These views show one set of named points, seen from different sides, and a view may be mirrored.
A view may leave some points out. In some views, one point has been moved. Which views, in the order they come, and which point in each? Write - if no view has one.

Scene 1 (7 views)
A:
  Z898 [ 18  13  31 -31   4 -12  24  -3]
  Z195 [ 16  12  24 -15 -11 -28   1  10]
  Z247 [ 21  11  29 -26   1 -13  13   3]
  Z459 [ 10  21  31 -33  -1 -18  21   0]
  Z408 [ 11  24  32 -37   0 -13  18  -1]
  Z846 [ 12  13  25 -29  -2 -25  17  12]
  Z457 [ 21   3  25 -27   5 -17  22   9]
  Z239 [ 23  11  30 -27   2 -10  16  -1]
B:
  Z898 [-16 -13 -13  -7 -11  -1  13   1]
  Z195 [ -3  -4  -2  11 -11  14   9 -21]
  Z846 [-15 -15  -3   8 -10   7   6  -7]
  Z479 [-19 -24 -13 -18 -12  -2   7   4]
  Z247 [-13  -6 -14   0 -10   3  13  -5]
C:
  Z846 [ -9  45  15   9 -35 -27  11 -15]
  Z459 [ -4  31  14  10 -39 -25  10 -12]
  Z195 [-13  45  13  16 -35 -45  31 -11]
  Z239 [-11  38  21  11 -27 -21  17  -3]
  Z247 [-13  41  19  12 -29 -25  18  -6]
  Z457 [ -3  47  25   9 -26 -23  20 -13]
  Z644 [ -4  34  18  14 -34 -34  28 -10]
  Z898 [ -6  34  21   9 -30 -18  13  -7]
D:
  Z898 [-20  18  27  18 -42 -22  40  52]
  Z408 [-10  15  24  19 -39 -17  30  47]
  Z195 [-27   8   7  14 -57 -38  27  38]
  Z247 [-25  12  25  13 -47 -25  35  46]
  Z239 [-26  14  27  14 -45 -24  37  49]
  Z479 [-18  26  28  25 -41 -22  47  61]
  Z644 [-25  17  12  21 -51 -33  32  49]
E:
  Z846 [ -6  -7  11   5   8   7 -15  -5]
  Z898 [  7  -2   2  -2  13  -2 -21 -12]
  Z247 [  2  -4   1  -7  11   5 -17  -6]
  Z457 [ -5   6   2   0   8   3 -21  -5]
  Z408 [ 11 -14  12  -3  12   1 -19 -17]
  Z195 [-10 -14   1  -2  11  13  -3   7]
  Z644 [ -3 -11  -1   4  13   1  -8  -2]
  Z459 [  6 -12  11   3  12   0 -17 -14]
F:
  Z457 [ 2  6 14 -5 -6 -9 -4  5]
  Z479 [  8   2   8   2 -15  -8  17  -7]
  Z195 [  3  -2  -1   7  -6  -6 -27  13]
  Z239 [ 0 -2  8  4 -3 -5  3  7]
  Z247 [-1  0  7  4 -4 -5 -2 10]
  Z459 [  3   6  -5   5 -13   1   4   3]
G:
  Z459 [ 14 -23 -20   2   7  18 -17 -39]
  Z408 [  9 -24 -21   4  10  15 -21 -37]
  Z239 [ 14 -15 -28   4   7  26 -23 -26]
  Z457 [ 21 -21 -32   2   4  32 -11 -23]
  Z195 [ 23  -9 -31   0 -19  16 -13 -31]
  Z898 [ 14 -19 -24   3  12  28 -20 -31]
  Z247 [ 14 -16 -29   4   3  23 -20 -25]
Moved in: C
  out of place in C: Z846

Scene 2 (7 views)
A:
  Z526 [-14  -2  -3  -1  49 -11]
  Z417 [-17  -8  -2  -7  48  -9]
  Z438 [ -8   3  21   0  53 -11]
  Z336 [-12 -14  -2  -8  46 -14]
  Z841 [-10   9  21   3  56  -6]
  Z558 [-17  -6  -1  -6  49  -8]
  Z197 [-13  -7   1  -2  50 -10]
  Z402 [-5  9 23  8 58 -6]
  Z57 [-8  5 17  3 55 -7]
  Z667 [-10   5  18   3  56  -6]
  Z375 [-16 -11   3  -8  47 -10]
  Z257 [-16  -7  -1  -7  47 -13]
  Z545 [ -6   7  18   4  55 -10]
  Z737 [-14 -12   3  -5  50  -7]
B:
  Z375 [-33 -39 -49 -23  -8 -47]
  Z336 [-39 -39 -50 -25  -6 -44]
  Z197 [-32 -39 -51 -19  -5 -39]
  Z558 [-29 -42 -52 -23  -8 -43]
  Z841 [-14 -32 -38  -5  -4 -39]
  Z402 [-16 -30 -36  -1  -1 -34]
  Z417 [-32 -42 -53 -25  -7 -43]
  Z257 [-32 -40 -50 -25  -7 -43]
  Z545 [-19 -31 -36  -7  -1 -36]
  Z526 [-29 -41 -50 -23  -4 -36]
  Z667 [-18 -32 -40  -5  -4 -38]
  Z737 [-34 -40 -52 -18  -7 -45]
  Z438 [-22 -29 -36  -8  -4 -42]
C:
  Z526 [ 36 -36   7  -5  15  33]
  Z558 [ 37 -38   9  -8   9  31]
  Z336 [ 41 -30   9 -13  12  25]
  Z402 [ 23 -46 -11 -18  21  47]
  Z841 [ 23 -46  -6 -18  16  45]
  Z197 [ 38 -36   4  -9  14  32]
  Z438 [ 24 -41  -4 -22  18  40]
  Z417 [ 39 -36  10  -9   9  29]
  Z57 [ 27 -44  -7 -18  18  43]
  Z737 [ 40 -36   5 -13   8  29]
  Z375 [ 37 -35   9 -13   9  28]
  Z257 [ 37 -34  10 -10  11  29]
  Z545 [ 25 -42  -6 -17  22  43]
  Z667 [ 25 -45  -5 -16  17  42]
D:
  Z526 [ 33  -3 -36 -21  -4 -18]
  Z402 [ 23 -14 -13 -11 -11 -10]
  Z545 [ 24 -11 -18 -10  -8 -10]
  Z57 [ 23 -13 -19 -13  -7 -12]
  Z667 [ 21 -12 -18 -14  -6 -14]
  Z438 [ 21 -13 -21  -9  -2 -10]
  Z257 [ 28  -5 -40 -20   4 -19]
  Z558 [ 27  -4 -38 -23   3 -21]
  Z197 [ 31  -9 -37 -20  -1 -19]
  Z375 [ 26  -8 -40 -20   6 -20]
  Z737 [ 27 -11 -40 -21   3 -21]
  Z841 [ 19 -10 -16 -14  -6 -12]
E:
  Z526 [ 3 -7  5 11  0 18]
  Z375 [ -5 -12   6  12  -7  12]
  Z841 [20 -6  8 26 -1  3]
  Z667 [18 -9  8 25  0  5]
  Z545 [17 -7  8 27  4  6]
  Z402 [24 -9  9 29  4  4]
  Z257 [-3 -9  5 11 -4 14]
  Z737 [ -1 -15   9  11  -6  13]
  Z57 [16 -9  8 25  2  5]
  Z438 [12 -8  7 28  1  1]
  Z417 [ -3 -10   6   9  -6  16]
  Z197 [  2 -13   8  13  -1  16]
  Z336 [ -9 -14   7  12  -2  16]
  Z558 [ 0 -9  6  9 -7 15]
F:
  Z438 [  5  -1  -4  -5   5 -13]
  Z402 [  4 -10  -4  -2   9  -9]
  Z417 [ -2   8  -1 -10 -20  -5]
  Z57 [ 4 -5 -3 -4  4 -9]
  Z197 [  1   2   0 -11 -16  -5]
  Z545 [  2  -7  -6  -5   4 -11]
  Z526 [ -4   1  -4 -10 -17  -5]
  Z336 [  3   8   1 -16 -22  -8]
  Z257 [ -2   8  -2 -11 -17  -8]
  Z667 [ 2 -3 -4 -1  4 -8]
  Z737 [  3   8   4 -10 -17  -4]
  Z375 [  1  11   1 -11 -17  -7]
  Z841 [ 2 -4 -5  0  7 -9]
  Z558 [ -3   8  -1  -8 -18  -4]
G:
  Z558 [-24 -16   2  11   8  17]
  Z336 [-31 -17  -2   7  14  11]
  Z438 [-7 -8  9 -7 13 14]
  Z57 [-8 -8 13 -6  8 15]
  Z667 [-7 -9 12 -5  7 17]
  Z526 [-26 -12   9   9   6  13]
  Z841 [-3 -8 14 -6  8 17]
  Z417 [-27 -16   2  11   9  16]
  Z257 [-25 -15   2  10  12  14]
  Z375 [-24 -17  -1   8  12  15]
  Z737 [-25 -19  -1   4   8  15]
  Z402 [ -4  -6  16 -12   6  15]
  Z197 [-25 -14   4   5   7  13]
Moved in: -
